A row's group is the hidden flat surface it lies on (a line, a plane or more), and a surface may be shifted away from zero. Groups are numbered from 0 in the order they first appear among the rows asked about.
The rows in order, each followed by its group:
(-2.208, 0.477, -0.521, -0.404, -0.562, 1.476, -0.124, -0.627) 0
(1.274, 0.760, 0.725, 0.177, 0.324, 0.888, -1.095, -0.464) 1
(-2.792, -1.541, -0.056, -1.804, -0.219, -0.941, -0.380, 1.733) 1
(2.044, 1.385, 0.805, 0.641, 0.332, 1.255, -1.353, -0.709) 1
(1.539, 1.217, 0.667, 0.364, 0.366, 1.002, -1.194, -0.565) 1
(0.107, -1.227, 0.578, -0.648, -0.568, -1.903, -0.454, 1.442) 0
(-1.881, -1.077, 0.103, -1.526, -0.113, -0.671, -0.616, 1.148) 1
(2.247, 1.521, 0.975, 0.671, 0.365, 1.267, -1.405, -0.996) 1
(-3.080, -1.679, -0.063, -1.931, -0.397, -1.180, -0.345, 1.652) 1
(0.572, -1.126, 0.678, -0.348, -0.239, -1.858, -0.259, 1.371) 0
(1.625, 0.911, 0.814, 0.331, 0.436, 1.044, -1.321, -0.707) 1
(2.112, 0.972, 0.154, 0.201, 2.045, 0.772, -0.031, -0.422) 0
(1.043, 0.721, 0.759, 0.031, 0.186, 0.819, -1.086, -0.357) 1
(-0.658, 1.305, -0.544, 0.034, 0.961, 2.098, -0.194, -1.200) 0
(-1.793, -0.950, 0.090, -1.363, -0.128, -0.465, -0.650, 1.076) 1
(1.145, 0.727, 0.687, 0.104, 0.243, 0.735, -1.167, -0.261) 1
(2.671, 1.742, 0.903, 0.878, 0.467, 1.456, -1.425, -1.172) 1
(2.780, 1.606, 1.000, 0.929, 0.436, 1.586, -1.335, -1.124) 1
(2.673, 1.689, 0.903, 0.913, 0.413, 1.644, -1.425, -1.215) 1
(1.118, 0.813, 0.672, 0.094, 0.295, 0.871, -1.193, -0.381) 1
(-0.627, -1.220, 0.468, -0.651, -0.963, -1.700, -0.456, 1.123) 0
